Each row has a name. Each piece below is followed by the name of the row it came from, unless a question asks for something else. Each question is about the rows just above it. Places in a row count from 0.

q_729: [  2.4  25.5  -6.6  29.4  16.9  44.1  18.9  45.0 -21.1]
q_477: [-50.8 -49.2 -52.3   6.6  -3.9 -42.0  -3.0  -2.5  12.9]
q_800: [-15.9  15.9 -21.5 -14.3   2.7 -16.1 -14.0 -41.4  53.0]
q_937: [-19.5  38.5  90.9 -15.1 -15.7 -10.4  -8.6  51.6  16.0]
q_367: [ 44.8  22.8 -14.0 -13.1   0.2  29.8  -3.5 -10.0 -17.1]
q_699: [ 52.2 -66.6   6.1 -30.8 -78.3  65.0  57.6  23.2  14.5]
Is [29.4 16.9 44.1] printed in one of the named rows, side by side and in this order?  yes
What are the next 2 entries after [-15.9  15.9 -21.5 -14.3]?  [  2.7 -16.1]

q_408: [-28.8 -13.8 -38.1 -45.0 -14.1  38.1  39.2  -2.6 -17.1 -24.0 -25.0  18.3
  58.2 -40.9   3.3 -17.5  -0.1 -15.1 -10.8 -55.7  24.8 -19.3  14.8  -7.1
  45.6 -21.0  14.3 -15.1 -17.8]
q_878: [-28.8 -13.8 -38.1  38.1 -14.1  38.1  39.2  -2.6 -17.1 -24.0 -25.0  18.3
  58.2 -40.9   3.3 -17.5  -0.1 -15.1 -10.8 -55.7  24.8 -19.3  14.8  -7.1
  45.6  -8.8  -1.4  -8.4   4.2]
q_259: [-19.3 -28.8  -0.1 -14.1 -13.8 -38.1 -24.0 -40.9  45.6 -55.7 -15.1  58.2
  38.1  14.8 -17.5  -7.1 -17.1 -25.0 -15.1  39.3  -2.6 -21.0 -45.0 -17.8
  14.3 -10.8  18.3  24.8   3.3]
[-17.8 -15.1  14.3 -21.0  45.6  -7.1  14.8 -19.3  24.8 -55.7 -10.8 -15.1
  -0.1 -17.5   3.3 -40.9  58.2  18.3 -25.0 -24.0 -17.1  -2.6  39.2  38.1
 -14.1 -45.0 -38.1 -13.8 -28.8] is which row reordered?  q_408
Repeated in q_878:  [38.1]
What are the next 2 entries after [ 39.3  -2.6 -21.0]?  [-45.0 -17.8]
Put [-55.7 -45.0 -40.9 -38.1 -28.8 -25.0 -24.0 -21.0 -19.3 -17.8 -17.5 -17.1
 -15.1 -15.1 -14.1 -13.8 -10.8  -7.1  -2.6  -0.1   3.3  14.3  14.8  18.3
  24.8  38.1  39.3  45.6  58.2] back in order: which row is it?  q_259
Where do [-28.8 -13.8 -38.1  38.1 -14.1  38.1  39.2  -2.6 -17.1 -24.0 -25.0  18.3
  58.2 -40.9   3.3 -17.5  -0.1 -15.1 -10.8 -55.7  24.8 -19.3  14.8  -7.1
  45.6  -8.8  -1.4  -8.4   4.2] appear?  q_878
Does one of the named rows hold [-15.1  39.3] side by side, in this order?  yes

q_45: [-42.7  12.8 -57.9 -56.1  40.2  12.8]
q_200: [-43.0 -43.0 -34.6 -42.9 -43.0 -34.6]
q_851: [ 41.3 -43.0 -58.0  73.7  -1.8 -34.6]
Among the named rows, does one hold [-58.1  73.7  -1.8] next to each other, in this order?  no
Which value appears more than once in q_45?  [12.8]
Places of [-43.0] in row q_200:  0 1 4
Does one of the named rows hold [-58.0 -43.0  41.3] side by side, in this order?  no
Where do [ 41.3 -43.0 -58.0  73.7  -1.8 -34.6] appear?  q_851
find: [-43.0 -43.0 -34.6 -42.9 -43.0 -34.6]  q_200

q_509: [ 0.2  0.2  0.2 26.7]
q_762: [ 34.0  18.4  66.4 -26.3]
q_262: [ 18.4 -26.3  66.4  34.1]
q_680: [ 24.4 -73.2  26.7   0.3]
[-73.2   0.3  24.4  26.7] is which row reordered?  q_680
[ 34.1  66.4 -26.3  18.4] is which row reordered?  q_262
Places of [0.2] in row q_509:  0 1 2

q_21: [-28.0  88.5  26.3 -23.3  -7.6   3.8 -64.2 -18.1]
q_359: [ -4.0  -2.9  21.8 -10.3  -2.8 -92.5 -92.5  -2.8]
q_624: [ -8.9  67.4  48.5  25.8 -13.5  25.6 -58.1  19.7]
What are the next 2 entries after [88.5 26.3]?  [-23.3  -7.6]
At which places does q_359 hold [-2.9]?  1

q_784: [  3.6 -18.3   1.8  49.7 -20.5  -6.6 -14.2]
q_769: [56.9 86.8  8.3 67.2 69.8  6.3 69.8]
q_102: [-51.3  46.3  -7.5  18.5 -51.3  -6.6  34.8]
q_447: [-31.0  19.2 -13.6 -15.4   1.2 -19.7  23.1]
q_612: [-33.2 -32.1 -41.3  31.2  11.4 -10.3 -57.6]
q_76: [86.9 69.8 69.8  6.3 56.9  8.3 67.2]
q_248: [  8.3  31.7  17.4 -39.3  45.0  37.4  48.3]
Which value appears more than once in q_769?  [69.8]
Does one of the named rows hold [-20.5  -6.5] side by side, in this order?  no
Is [  8.3  31.7  17.4 -39.3  45.0] printed in one of the named rows, side by side and in this order?  yes
Which row holds these entries in another order? [ 6.3  8.3 56.9 67.2 69.8 69.8 86.8]  q_769
Every place of [-51.3] in q_102:  0 4

q_664: [-20.2  36.5  -0.5 -36.3 -13.1  50.9  25.7 -72.9   9.0 -54.6  58.8]
q_630: [ 14.2  76.9 -41.0  33.7  18.9 -16.0  26.1  64.3  56.3   3.0 -56.2]
q_345: [-13.1 -54.6   9.0  50.9  25.7  -0.5 -20.3 -72.9 -36.3  58.8  36.5]
Does one of the named rows hold [-36.3 -13.1] side by side, in this order?  yes
Put [-20.2  36.5  50.9  -0.5  58.8   9.0 -13.1 -54.6  25.7 -72.9 -36.3] back in order: which row is it?  q_664

q_749: [ -3.7 -18.4 -13.6  -8.0 -81.1  15.2 -35.9 -19.5  91.8  -8.2  13.9  73.3
  53.4  30.7]
q_914: [-14.9   1.5   3.5 -58.1 -67.1 -13.9  -0.5 -46.1  92.6 -41.4  18.7  47.9
  43.7  36.7]
q_663: [ -7.7 -12.8  -6.9 -26.4 -79.5   4.9 -25.3 -30.4  95.8 -21.3  15.6  66.9
  52.2  55.4]
q_122: [ 73.3  53.4  13.9  91.8 -18.4  -8.0 -81.1  30.7  -8.2  -3.8 -13.6  15.2
 -19.5 -35.9]
q_942: [ -6.7 -15.3  17.8  17.8  94.7  17.8  94.7 -42.3 -10.1 -71.2  -5.7  69.6
  52.9  36.2]
Is [-79.5   4.9 -25.2 -30.4] printed in one of the named rows, side by side and in this order?  no
Does one of the named rows hold [ 17.8  94.7 -42.3 -10.1] side by side, in this order?  yes
[ -6.7 -15.3  17.8  17.8  94.7  17.8  94.7 -42.3 -10.1 -71.2  -5.7  69.6
  52.9  36.2] is in which row?  q_942
Which row holds these entries in another order? [-19.5 -18.4 -13.6  -3.7  73.3  53.4 -35.9  -8.2  -8.0  91.8  30.7  13.9
  15.2 -81.1]  q_749
Give the next 2 entries after [ 13.9  91.8 -18.4  -8.0 -81.1  30.7  -8.2  -3.8 -13.6].  [ 15.2 -19.5]

q_607: [-20.0  -9.4  39.7 -17.1  -2.4]
q_808: [ -9.4  -2.4 -17.1 -20.0  39.6]
q_275: [ 40.4  -2.3 -17.1 -20.0 -20.0]
q_958: [ 39.6 -17.1  -2.3 -19.9  -9.4]
[-20.0  39.6  -9.4  -2.4 -17.1] is which row reordered?  q_808
Every place of [-2.3] in q_275:  1
At which places does q_958 hold [-17.1]?  1
Which row holds these entries in another order? [ 39.6  -9.4  -2.4 -17.1 -20.0]  q_808

q_159: [  9.7  -0.3 -61.4 -21.8  36.0  -8.2]
q_818: [-11.4 -53.1  42.8  23.5 -10.2 -14.7]
q_798: [  9.7  -0.3 -61.4 -21.8  30.9  -8.2]
q_756: [-31.4   4.8  16.8  13.4 -20.5   8.0]
q_444: [16.8 -6.5  5.7 -2.1 -6.1 23.6]
q_537: [ 20.8  27.4 -35.0  23.2   6.3  -7.7]
q_618: [-10.2 -53.0  42.8 -14.7  23.5 -11.4]
q_111: [ -0.6   9.9 -92.7  14.2  48.8 -13.9]
q_306: [28.9 28.9 29.1 28.9 28.9 10.2]
q_114: [23.8 14.3 56.5 44.6 38.9  9.7]
q_290: [-27.7  -7.4  -1.1  14.9  28.8  16.2]
What are the next 2 entries after [-7.4 -1.1 14.9]?  [28.8 16.2]
At which places does q_306 hold [28.9]?  0 1 3 4
Among the named rows, does one hold [ 42.8  23.5 -10.2] next to each other, in this order?  yes
At which places does q_618 hold [-11.4]?  5
Which row holds these entries in another order? [-53.1 -14.7 -11.4 -10.2  23.5  42.8]  q_818

